In the rows, zero is written as 128.
X: 3 groups of rows, each row roughly a mix of its group's hidden directions
X (125 x 11)
[[122 106 111 130  97 131 183  77 151 101 143]
 [115 125 153 147 141 116 107 175  69 117 162]
 [ 99 175 146 107 153 118  81 129  98 146  97]
 [162 125 112  75  83 133 129 153  91 141 149]
 [106 114 128 184 183 138  90 108 136 132 120]
 [136 104 115 119  85  81 145 183 143 134 146]
 [143 143 125 137 158 104 140  74  90  90  98]
 [110 107 146 153  99 110 138 130  72 177 147]
 [113 145 146 132  95 100 166 195 123 136 136]
 [ 72 100 135 121 102 133 145 178  99 124 149]
 [ 95 182 118 145 116 132 166 152 125 127  80]
 [118 134 150 171 132  91 177 168 141 155 115]
 [ 92 158 192 100 132 113 130 110 141 102 108]
 [134 117 159 146  95 113  99 142 187 142 167]
 [140  91 130 129 148 148 113 167  72 147 164]
 [ 89  97 125 156  96 103 136 103 184 125 120]
 [130 156 102 120 106 116 146  98 189 112  89]
 [ 79 135 164 120  76 113 138 113  88 137 137]
 [138  90 144  93 125 150  86  87 147 136 167]
 [ 92  94  98 162 130 144 140 155 110 176 103]
 [142 124 116 160 134 169 149 173 175 132  95]
 [147 130 179 156 184 121  98 105 140 111 142]
 [152  98 109 184 136 100 142 136  91 158 105]
 [146 164 110  90 119 172 149  96 163 124 100]
 [174 127 122  76 110 150  90 152 145 109 151]
 [ 84  92 115 154 107 108 127 167 143 174 121]
 [153 163 152 112 115 109 141 104 124  60 144]
 [146 139  97 143 133 160  92 193 109 134 110]
 [154  93 133  97 103 147  83 155 121 164 159]
 [167 102 105 103 154  89  83 144 132 115 158]
 [131 126 163 195 106 105 102 130 145 145 158]
 [119 138 113 127 114 156 118  63 131 167  88]
 [139  97 122 132 100  80 174 159 138 167 122]
 [ 97 102 156 181 154 100 138 125  94 154 143]
 [157 136 112 159 134 138 169 149  80 116  83]
 [149  88 162 179 130 123  97 125  90 151 135]
 [104 127 124 140 181 110 113  64 133 125 101]
 [124 138 122 152 119 138 204 153  98 127 104]
 [111 137 144 163 168 136 135 162  82 171 115]
 [128 115 106 168 130 140 174 170 177 137 118]
 [124 127  94 102 122 136 110 193  96 163 117]
 [134 118 136 125 147 114 156 179  66 150 106]
 [115 160 123 123  98 114 141 101 194  99 104]
 [144  99 120 150 157  96  73 121 164 106 106]
 [ 99 143 128 144 137 144 147  62 119  80 117]
 [138 163 113  81  66 144 137 113 124 112 106]
 [ 93 119 113  87 135 133 102  78 160 126 166]
 [174 109  96 114 106 106 139 106 166 170 148]
 [ 75 118 151 147 114  84 140 129  95 154 160]
 [153  89 123 113 187 136 112 107 146 124 172]
 [110 179 160 116 148 176  95 145 150 128 142]
 [130  99  96  95 181 157 112 103 136 110 159]
 [ 84 132 131 151 148  91 141  79  97 157 142]
 [ 91  73 150  94 140 130 118 162 111 129  94]
 [152 102 174 164  93 141  77 122 113 133 127]
 [105 142  77 110  89 159  91 163 137 139 125]
 [112 142 155 152 162 101  99 138  71 160 123]
 [143  99 133 122 151 177 121 180 152 159 152]
 [ 75 144 128 115 125 102  85 106 105 170 146]
 [141 109  96 176 161  80 110 101 130 147 111]
 [180 105 119 126 130  74 132 103 167 108 136]
 [108 122 143 130  68 136 159 163 108 123  84]
 [169 132 119  93  92 127 150 124 191 129 116]
 [108  99 144 121  99 139 150 111 181  91 165]
 [117 165 118 151 157 130  71 131  85 150 109]
 [108  66 127 132 104 165 145 153 125 151 162]
 [144 123 165 131 182 142 157 125 112  78 108]
 [134 123 103 135  67 141 153 187 132 133 114]
 [122  84 107 121 103  77  93 162 119 150 144]
 [115 102 151  64 164 103 156 109 121 137 144]
 [131  96  68 131 117  96  94 104 109 103 108]
 [109 125  85 109 123 146  88  84 164 131 162]
 [138 178 133 144 101 145 132 120 157 136 192]
 [ 80 112 137 142 109  67 102 102 116 148 136]
 [120 127 126 121 172 130  88  65 146 124 158]
 [107  80 112 165 131 122 132 169 149 176 129]
 [112 146 138 139 115 187 174 112 112 158  98]
 [149 121 114  79 142 141 147  81 175 102 130]
 [ 86 128 160 139 106 120 127 161 166  81 101]
 [118 134 111 127  96 156 174 170  85  98 131]
 [151 132 118 106 110 147 124  99 134  53 152]
 [156 106 144 146 122  94 101 147 152 179 167]
 [141 131 151  89 197 110 101 105 122 144 131]
 [138 156 106  69 146 143 127  87 152 111  97]
 [174 116 111 106 180 154  99 125 155 102 111]
 [ 84 128 175 117 109 160 104  95 148 114 160]
 [ 80 127 142 137  80 109 156 135  92 166 139]
 [112 100  98 134 147  93  80 105 162 163 118]
 [111 109 159 165 173 120  78 121 149 148 149]
 [142  80 141 118 138 117 104 160 109 179 165]
 [ 88 140 135 143  55  90 125 126 133 133 119]
 [111 150 145 148 125  87 136  82 103  81 101]
 [ 92 103 132 135 125 121  84 140 193 130 103]
 [133 180 141 149 124 145 182  98 101 103 129]
 [ 77 117 149 126 100 122 166 130  79 145 100]
 [137 156 166 120 193 120  97 101 117 120 109]
 [150 140 102 178 130 133 159 122  76 123  92]
 [165 130 119 123 194 126  91  90 130 141 137]
 [164  89 116 166 175 124  90 135 148 146 126]
 [139 141 170 106 127 158 121 115 103  80 176]
 [168 117 105 139 185 128 109 114 150  98  92]
 [120 140 157 172 147  97  83 132  97 166 139]
 [175 123 143 197 128 155 110 140 146 139 138]
 [138 110 112 107 150 165  71  82 148 129 137]
 [130 128  89  79  77 125 161 144 141 150 111]
 [165 164 152 122 159 127  88 166 128 140  90]
 [ 82 153 159 158 100  90 149 152 112  99 129]
 [ 96 164 141 100 169 158 144  80 138 117 144]
 [124  84 112 131 113 102 149 151 131 196 114]
 [155 150 129 128  61 165 154 158 120 135 125]
 [149 175 140 143  79 179 146 108 132 135 136]
 [ 67 172 149 127 101 158 138 155 117 132 116]
 [155 156 108 134 145  96 107 190 165 129 126]
 [125 113 140 109  92 135 185 180 127 107 109]
 [137 150 130 102 123 185 180 167 124 127 139]
 [139 132 103  56 144 144 117 118 142  96  97]
 [137 137 165 138 147  68 105 105  87 107 140]
 [ 89  94 102 152 115 153 150 151 143 177 106]
 [ 99 147 165 120 115 148 154 159 121  76  92]
 [134 168  94  94 133 120 125 127 176 118 178]
 [ 76 125 148 131  89 139 153 113 179 152 116]
 [165 140 116 160 177  84 101 134 157 115 120]
 [121 134 102 127 126 152 112  63 153  83 108]
 [124  89  99 150 143 112 114 175 104 178 123]
 [147 106 141 146 117  47 130 138 129 108 148]]

one row of each group, then the others: which group is each in?
[ 96 113 153  98 182 136 102  81 115 126 132]	W
[105 154  69  91  96 147 105 104 143 138 117]	H
[135 100 103 118 153 155  84  72 146 148 116]	R

[ 97 125 142 129  82  91 133 121 193 123 129]	R
[118 132 131 131 156  90  52 121 108 144 126]	R
[157 141 106  75 128 154 127 157 163  88 114]	W
[117 152 158 161 193 140  98 118 117 154 118]	R
[117 122 160 128  86 122 149 133  59 147 146]	W
[133 158  98 180 119 148  81 152 104 139 109]	H
[145 153 132 159 117 124 115 189  93 150  92]	H
[155  98 134 133 182 110 108  92 136 149 171]	H
[ 73 137 119 135 103  93 178 144 109 153 134]	W
[126  83 128 112 128 135 122 162 125 111  57]	W
[143 125 137 126 138 100 150  64  79 131 101]	R
